In the rows, 128 means zero.
The rows of Y fall into 4 groups, and each row is roughly a mix of its group's hidden directions; one row fits no group.
Y, 109 rows:
[[125 103 113 158 123 123 118 144 159  72 120]
 [129 141 145  78 128 124 100 144  96 118 162]
 [ 90 132 132 120  73 143  99 112 127 141 112]
 [144 170  94 112 122 139 102 155 102 150 116]
 [109 154 159 151 127 169 113 128 112 115  91]
 [151 101 137 146 159 111 162 160 158 122 145]
 [132 173 149  91 147 121 101 157 137 145 128]
 [140 149 104 123 109 126 118 184  95 150 133]
 [142 140 170 110 118 172 124 161 138 105 136]
 [153 114 135 164 171 124 156 138 163 118 119]
 [145 162  79 146 118 146 124 124  98 113 106]
 [103  93 152 115 131 158 141 159 166 118 119]
 [148 181 142 143 116 157 106 124 125 110  99]
 [114 145 124  80 135 141  97 145 132 166 104]
 [ 99 115 113 137 154 138 111 105 143 165  85]
 [131  99 123 117 176  95 163 147 121 124 144]
 [104 101 152 143 114  93 152 100 157 123 152]
 [121 101 113  89 131 111 139 150 136 161 170]
 [133 121 150 101 107 117 129 166 116  76 139]
 [139 164 112  87 155  99 118 148 107 118 147]
 [149 111 122 117 171  96 164 132 128 116 160]
 [125 132 162  89 131 135 106 156 118 168 153]
 [115 132 152 128 106 117 114 111 153  79  92]
 [141 159 123  86  97 119 111 144  92 137 149]
 [111 182 111  88 130 123 107 129 113 106 134]
 [146 122 134  72 142  84 133 112 139 125 144]
 [128 106 138 117 111 109 126 161 125  66 133]
 [ 95 144 108 129 111 178  97 106 124 138 114]
 [109 132 116 147 130 113 144  96 159  76 113]
 [ 99 144 106 118 101 129  93 117  91 144  98]
 [114  89 149 143 124 139 147 149 153  79 125]
 [109 116 122 116 140 120 151 142 130 195 143]
 [101 144 120 149  98 101 135  78 134 136 150]
 [154 145 116  67 147 121 122 122 149 133 152]
 [146 127 127 188 147 129 120 127 144 137  88]
 [148 100 128 141 133  88 154 119 167 128 160]
 [104 136 148  95 141 133 119 114  98 161  87]
 [129  99 141 174 162 109 138 113 141 125  95]
 [144 154  97 121 123 159 112 140  78 141 146]
 [140  84 140 124 162 101 158 155 146 123 139]
 [147 134 100 126 164 121 142 184 115 144 131]
 [ 90 135 168 122  95 155 114 102 122 111 116]
 [136 108 158 113 166 116 133 143 144 145 176]
 [128 158 136  81 159  94 117 150 130 129 147]
 [ 91 138 149  87  92 144 101 128 109 134 131]
 [144 143 121  98 162 117 116  79 151 124 105]
 [168 145  97 102 124 158  97 151 117 137 115]
 [110  98 105 112 122 123 133 182 134 149 155]
 [113 153 150 134  95 164  99 122 145 127  92]
 [100  99 116 137  85 129 146 116 116 156  93]
 [123 180 134  94 141 145  95 139 123 119 154]
 [174 149 159 147 150 117 146 102 136 102 121]
 [108 111 167 136  91 103 136 102  99 108 133]
 [140 122 120 189 126 127 138 107 140  88 128]
 [113 162 129 158 135 166 125 115 174 138 116]
 [115 155 104 103 108 103 127 141 108 150  82]
 [105 153 130  81 118 121 115 150 109 170 126]
 [171 116 128 129 170 125 148 170 141 121 138]
 [168 138 120 151 160 134 122 125 131  81 154]
 [127 135 137  98 112 145 104 176 150  94 115]
 [117 124 161  76 128 136 150 143 109 161 142]
 [155 112 140  96 145  82 151 145 141 124 155]
 [143 138 132 131 121 168 147 147 170 149 164]
 [162 158 130  95 122 173 109 148 118 114 134]
 [ 78 111 120 113  91 109 118  95 119 143 124]
 [152 139 163 130 135 160 137 178 146 111 137]
 [157 108 146 139 175 112 161 142 144 108 143]
 [176 146 128  93 142 102 138 155 130 129 155]
 [153 143 107  76 132  99 120 157 119 144 143]
 [140 150 142 153 113 146 113 137 135  71 101]
 [108 131 128  93  86 123 121  85 126 122 158]
 [ 90 129 117 104 119 152 100  78 134 132 115]
 [135 116 104 149 136 120 138 195 124 148 127]
 [ 98  89 112 156 157 127 132 123 157 135  96]
 [188 114 133 135 165 136 126 119 144 106 119]
 [126 139 117  72 129 118 112 148 118 170 142]
 [141 142 144 180 120 149 135 114 136  85 111]
 [124 125  98  85 134  94 109 135 111 165 144]
 [170 125 150 137 120 140 134 165 172 120 147]
 [147 139 137 147 128 144 108 112 138  62 127]
 [139 127 121 160  96 151 124  96 149 173 121]
 [127 164 131 141 132 137  98 104 108 124  75]
 [177 145 127 132 128 119 103 144 109  89 101]
 [133 153 118  71 105 114 105 125 102 138 143]
 [147 111 120 141 176 110 156 135 142 147 165]
 [120 138 121  62 111 115 108 109 119 135 148]
 [123  84 122 135 133 121 165 134 149 138 175]
 [144 100 153 117 132  72 156 141 127 118 146]
 [143 139 103 115 124  81 132 131 108  93  93]
 [124 123 147  76 125 131 148 150 119 163 159]
 [ 78 109 105 136 114 102 121 115 112 157 103]
 [104  98 122 126 166  98 157 164 115 139 126]
 [125  92 103 113 128 114 137 157 161 133 171]
 [144  97  98 154 155 123 162 119 120 128 166]
 [ 95 156 107  96  95 121 121 130 102 143  99]
 [148 152 121 169 118 158 115 134 164  96 119]
 [143 146  94 128 117 142 126 148  88 173 112]
 [130 120 134 101 163 111 132 133 122 116 189]
 [119 161 102 127  94 150  92 109 109 145 107]
 [140  95 144 164 168 111 149 152 148 127 111]
 [182 171 149 138 134 115 134 122 110 111 121]
 [142 156  84 100 127 137 105 101  93 134 126]
 [142 140 109 186 130 149 123 110 161 115 120]
 [116 140 151 176 108 138 115  88 142 123 103]
 [124 154 156 138 125 145 112 116 108 102  74]
 [133 128 112 185 124 166 140 107 150 126 112]
 [ 99 110  90 107 146 109 107 118 135 151  90]
 [124 110 164 123 128  94 139  75 132 104 122]
 [106 138  80 115 112 116 107 102  98 154 115]]

Each list below has one row that fits no group; the rest each fit one group, if only roughly. Name that row.
- z_827: [113 136  95  69 126 123  99 121 126 149 127]
- z_382: [116 108 132 156  94 163 122  93 126  93 128]
- z_479: [123 145 154 173 119 160 105 121 138 121  90]
- z_500: [107 123 128  96  68 139 108 138 143 141 144]
- z_745: [103 138 134 120  72 146 110 129  92 125 147]
- z_206: [ 90  91 123 112 117  90 163 114 132 142 128]
- z_845: [ 92 108 101 113 130  84 147 104 112 142 143]
- z_950: [ 98 153 127 112  96 131 108 107 118  84 105]
- z_548: [102  74 120 104 105 112 126 109 111 151 140]
- z_273: [147 129 147 141 108 151 141 157 156  80 147]
- z_379: [131 159 137 112  91 111 106 104  82 120 118]
	z_548
- z_373: [153 117 129 125 139  96 160 132 156 121 178]
- z_79: [130 125 137 159 158 118 145 112 184 106 124]
- z_746: [128 124 122 175 126 127 128 100 152  76 127]
- z_608: [118 121 152 162 138 102 152  79 141 110 141]
- z_896: [166 149 136 104 163 112 109 150 119 102 154]
- z_105: [120 133  85 103 122 107 129  81 106 133 150]
- z_430: [126 122 123 190 140 134 139  87 134 120 110]
- z_836: [116 151  96 121 119 150  96 129  90 147  94]
- z_661: [178 150 119 140 167 138 139 151 156 131 129]
- z_78: [116  93 108 172 147 109 146  90 130 137 130]
- z_854: [146 146 124 191 131 143 135  95 136 116 125]
- z_485: [144 151  98 126 172 146 122 136  87 128 105]
- z_92: [140 108  82 128 136 112 158 128  89 140 155]
- z_672: [ 99 142  94 100 120 102 129  92 101 139 148]
	z_746
- z_313: [179 144 132 147 170 120 144 142 153 117 120]
- z_818: [127  94 154 170 140 122 164 146 149 111 140]
- z_152: [147 106 176 147 122 139 139 149 170 110 127]
- z_606: [136 174  99 114 129 154 107 101  95 131 127]
- z_83: [ 86  93 136 130  93 122 112 139 138 151  97]
- z_268: [138  98 148 124 133  87 154 139 145 126 173]
- z_22: [ 90 147  98 128 105 111 118  94 101 156 127]
- z_806: [ 95 148 106 153 105 129 103 103 108 154  98]
- z_245: [169 180 115 154 112 145 124 119 132 127 149]
- z_238: [149 124 145 175 156 152 153 128 160 110 128]
- z_286: [133 102 132 170 122 137 150 135 159  84 145]
- z_358: [115  90 158  98 111 131 136 170 149 126 144]
- z_130: [111 106 116 101 144  94 134 111  98 172 137]
	z_268
- z_653: [141 136  90 111 147 114 146 145  87 154 155]
- z_727: [106  91 101 157 152 126 132 104 154 159 126]
- z_843: [116 109 144 125  91  85 135 153  89 128 139]
- z_443: [135 113 140 150 128  82 164 105 112 130 163]
- z_123: [130  92 132 171 132  94 140 129 167 141 119]
- z_618: [122 119 132  71 106  90 124 129 114 134 155]
- z_30: [108 150 145 136 130 138 125  67 101 106 122]
- z_361: [131 102 131 123 120  92 163 117  98 129 172]
- z_779: [134 165  88 119 149 143 128 137 101 150 163]
- z_976: [136 157 163  90 107 133 120 150  94 107 118]
	z_443
- z_813: [126 147 135  69 122 144 117 160 129 158 138]
- z_140: [131 108 132 101 141  98 164 139 136 119 178]
- z_101: [143 167 108 156 120 144 116 118 142  93  91]
- z_138: [155 100 166 103 143 100 115 144 120 102 153]
- z_620: [124 100 118  85 127  78 133 153 125 140 143]
- z_266: [168 123 129 164 172 139 158 130 138 143 120]
- z_891: [121 128  78 139 119 143 154 126  90 160 140]
- z_435: [133 153 159  90 109 144 114 163 119  98 113]
- z_283: [ 89  91 135 135  96 113 114  96 135 134 101]
- z_350: [ 96 117 167 112  89 137 120 132 140 162 109]
- z_275: [120 124  87 127 148 121 111 107 139 184 121]
- z_624: [156 121 151 158 136 160 106 139 147 120  84]
- z_181: [142 177 139 140 115 162 112  94 113 115 113]
	z_266
- z_114: [152 154 147  90 129 102 108 165 111 140 109]
- z_992: [132 170 109 122 136 142  98 112 126 173 104]
- z_765: [132 132 117 161  89 155 133 121  83 126 102]
- z_582: [135  94 114 111 140  68 155 132 117 121 122]
- z_612: [151 142 143 167 148 165 111 131 132 113  89]
- z_552: [130 105 118 151 124 152 135 154 183 105 144]
- z_111: [161 115 163 115 166 140 148 134 135  90 138]
- z_377: [146 133 154 133 142 112 114 122 158  68 120]
- z_116: [135 155 162 121 113 159 113 149 128  93  92]
- z_723: [161 165  98 116 158 127 118 147  99 123 151]
	z_765
- z_590: [127  92  93 135 130  82 133 121 118 122 165]
- z_337: [143 126 115 191 133 130 147  93 137 125 141]
- z_257: [104 130 141  69 115 127 112 122 121 158 104]
- z_674: [123 120 133 106 119 126 128 155 109 194 118]
- z_738: [167 117 155 135 159 155 130 162 147 109 113]
- z_182: [104  86 114 122 146 138 141 137 167 165 140]
- z_771: [126  93 175 146 149 117 156 122 152 105 134]
- z_711: [143 160  88 153 120 163 126 132 108 154 107]
- z_591: [ 94  97 136 167 113 105 131 117 107 127  93]
- z_201: [175 133 144 165 160 143 127 142 154 120 114]
- z_974: [118 102 160 153 117 135 136 126 164 165  98]
- z_599: [164 106  98 149 161  98 157 137 122 141 131]
- z_709: [142 175 163  97 113 156 125 142 110 133 117]
- z_222: [102 111 162 150 116 158 135  90 145 105 144]
	z_257
- z_440: [131  84 157 121 140 100 144 145 144 169 132]
- z_33: [ 93  73 132 121 135  90 137 117 141 131 121]
- z_210: [ 91 131 138 110  99 148 108  77 119 119 126]
- z_401: [125 140 140  99  86 100 115 128  81 131 144]
- z_603: [118  66 144 133 116 122 143 116 115  97 147]
- z_761: [151 120 137 112 172  80 139 140 138 110 149]
- z_657: [130 106 110 113 132 104 153 121 124 168 176]
- z_887: [149 169 101 101 128 132 130 117 104 117 171]
- z_571: [105 121 136 112 155 118 134 103  98 179 107]
- z_812: [ 85 128 171 112 123 105 104 117 124  97 119]
	z_812
- z_784: [121 149 127 119 104  98 104 108  83 131  93]
- z_659: [144 142 144 157 114 121 123 124 110  66 112]
- z_372: [125 124  95 116 160  97 156 144 119 169 141]
- z_47: [ 83 108 127 135 103 114 151 110 151 139  90]
- z_488: [ 96 129  96 154 113 155 145  91 128 102 146]
- z_7: [139 125 168 124 109 138 153 155 126  77 138]
- z_895: [ 80 110 124  86 110 122 122 155 106 144 127]
- z_947: [120 155 113 158 139 134 113  83 101 129  93]
- z_696: [ 81 126 120  97 102 104 138 102 117 129 158]
- z_969: [147 142 118 167 128 118 119 128  80 162 106]
	z_969
- z_722: [139  92 136  88 134 110 147 155 144 122 165]
- z_477: [127  87 132 144 135  87 155 170 127 135 138]
- z_899: [106  98 117  99 142 123 141 135 141 182 149]
- z_161: [116 152  99 138 133 154  95 106 121 137  81]
- z_644: [ 91 135 138 119  99 146 116  96 129  82 141]
- z_881: [145 128  93 147 101 157 117 175 123 146 112]
- z_184: [140 176  99 125 110 149 100  98 104 129 126]
- z_349: [137 165 128 105 109 129  89 155 125  94 104]
- z_774: [139 112 152 156 127 129 126 101 161  76 120]
- z_875: [134 131 134 152 143 135 129 103 151  66 148]
- z_986: [113 137 175 139 104 170 114 148 139 116 107]
	z_881
- z_982: [125  82 117 152 145  88 139  95 145 132 118]
- z_568: [150 130 173 161 124 156 117 140 155 114 102]
- z_790: [118 132 120  90 133 110 123 118  95  86 165]
- z_215: [139 114 158  99 150  88 119 131 135  94 156]
- z_8: [119 139  88 111 100 108 120  82 116 141 149]
- z_374: [131 145 135 159 121 166 107 162 136 140  87]
- z_392: [132 131 154  75 107 125 131 151 123 103 162]
- z_427: [112 103 100  99 122  86 118 161 115 153 126]
- z_538: [129 138  72 139 148 110 120 128  99 157 106]
- z_691: [118 141 108 157 117 151 101 143 114 157  82]
	z_392
- z_516: [129 106 131  81 133  70 134 125 123 132 139]
- z_521: [ 88  93 138 149 101 106 126 101 147 148 113]
- z_627: [127  87 117 144 132  88 157 114 116 118 165]
- z_142: [115 151  99 151 116 143  97 128 109 155  86]
- z_46: [100 109 131 125  71 126 148 101 142 108 139]
- z_137: [162 106 135 168 159 136 146 131 152 156 144]
- z_270: [161 171 108 125 138 170 117 156 131 138 138]
- z_534: [ 87  90 151 142 110  97 140 103 148 131 127]
- z_756: [141 171 151 122 112 134 107 128  97  96  96]
- z_876: [153 168  98 115 164 124 122 151 102 141 143]
- z_929: [ 87 119 142 119 102 123 119  70 123 124 123]
	z_46
- z_38: [135 164 154 117 100 142 115  82 105 109 133]
- z_701: [146 144 118 117 170 112 138 157 131 175 147]
- z_145: [ 92 138 144  77 123 103 115 120 125  99 146]
- z_641: [127  90 156 163 142 124 123 107 150 121  88]
- z_652: [159 164 160 154 138 148 115 140 122 102 101]
- z_908: [145 111 115 139 175 129 149 141 179 132 129]
- z_698: [114 120 108  79 127 108  90 162 132 120 113]
- z_776: [123 164  81 131 141 129 114 119  87 146 112]
- z_384: [ 97 103 171 100  86 127 115 121 123 125 119]
- z_186: [115 126 144  71 119 119 110 164 111 113 112]
	z_652
- z_26: [117 139 111 123 124 158 130 140 108 192 138]
- z_221: [148 125 124 182 117 176 127 113 140 122 117]
- z_322: [144 135 158 164 150 152 145  96 156 103 127]
- z_842: [147 178 104 114 153 129 122 149 114 165 126]
- z_894: [139 164 139 119 133 177  97 147 119 143 154]
- z_728: [149 138 129 152 163 125 127 115 164  79 135]
- z_139: [135 175 103 113 136 157 109 138 102 153 148]
- z_233: [102 103 126 146 149 109 126  85 140 129  85]
- z_595: [128 139 110 153 118 186 123 124 119 169 129]
- z_943: [ 87 111 112 140  87 101 124 134 140 165 126]
- z_925: [158 168 142 149 124 178 131 131 132 115 148]
- z_188: [131 115 169 132 112 144 138 156 127  77 148]
- z_353: [107  84 151 114 108  90 147 135 123 123 157]
	z_188
- z_214: [120 118 113 156 103 170 137 131 111 176 123]
- z_921: [ 94 132  92 101 127 129 126  93  98 147 153]
- z_580: [148 136 174 135 150 154 152 125 140  91 147]
- z_629: [130 120  94  87 137  99 120 169 126 155 135]
- z_294: [121 127 148  91 102 124 147 145 144 118 181]
- z_162: [145 143 113 187 133 137 137  88 139 137 131]
- z_967: [173 112 156 123 159  94 126 145 138 105 141]
- z_438: [140 171  97 114 128 141 109 129  88 100 142]
- z_819: [119 146 152 170  99 148 120 103  95 116 109]
- z_995: [ 96 168 102 119 111 135 113 101  90 138 128]
- z_870: [121 160 122  94 135 124 101 118 101 173 107]
- z_922: [147 108 114 118 109 100 140 157 131 109 180]
- z_346: [120 139 119 153  87 174 115 115 122 138  95]
- z_743: [151 180 106 129 143 158 107 148 107 142 128]
	z_921
- z_156: [148 166 149 160 125 159 147  95 117 148 127]
- z_731: [129  89 142 133 122 108 170 135 122 106 170]
- z_376: [169 147 111 144 151 112 136 178 122 140 114]
- z_769: [103  88 155 103 113  85 137 113 125 119 144]
- z_395: [116 143 172 134 106 130 112  80 139 102 117]
- z_593: [123  80 126  89 109  98 133 113 148 128 151]
- z_293: [115  83 127 129 131  87 145 172 129 136 133]
- z_191: [168 138 114 164 146 143 104 107 133 127  90]
- z_792: [174 153 123 114 168 145 137 142 111 105 147]
- z_739: [137 130 106 119 128 160  95 162 110 149  89]
	z_395
- z_354: [130 101 184 156 130 134 134 140 161 116 114]
- z_104: [151 174 128 152 105 135 116 145  86 134 111]
- z_830: [138 164 152 133 119 171 116  86 126 109 134]
- z_398: [103  71 115 156 143 107 140 115 142 111 122]
- z_208: [154 182 107 124 131 159 103 121 113 135 111]
- z_734: [135  98 111 142 129 101 155 125 136 130 185]
- z_127: [116  91 172 124 125 122 135 132 166 160 114]
- z_10: [122  95 131 143 137 149 164 129 164 158 158]
- z_873: [158 128 160 169 153 135 158 122 152 105 133]
- z_844: [121 141  86 163 132 131 121  79 132 147 113]
- z_647: [103 112  93 101 121 103 113 160 109 160 115]
	z_844
- z_447: [135 134  92  93 133 101 114 169 113 156 122]
- z_109: [166 129 112 171 109 143 130 127 118 125  83]
- z_687: [ 78 115 149 102 103 133 106 122 114 114 159]
- z_764: [181 153 121 151 147 139 107 138 129  93 124]
- z_677: [132 109 108 119 133  94 150 115 107 158 175]
- z_753: [116  92 122 175 143 110 147 161 140 129 107]
- z_51: [109 121 101 124 149 101 112  94 105 168 108]
- z_242: [107 112 172 101 142  93 128 126 161 113 139]
- z_469: [163 147 137 158 160 156 147 120 163 114 133]
- z_502: [132 121 178 145 133 166 115 140 139 102  99]
	z_687
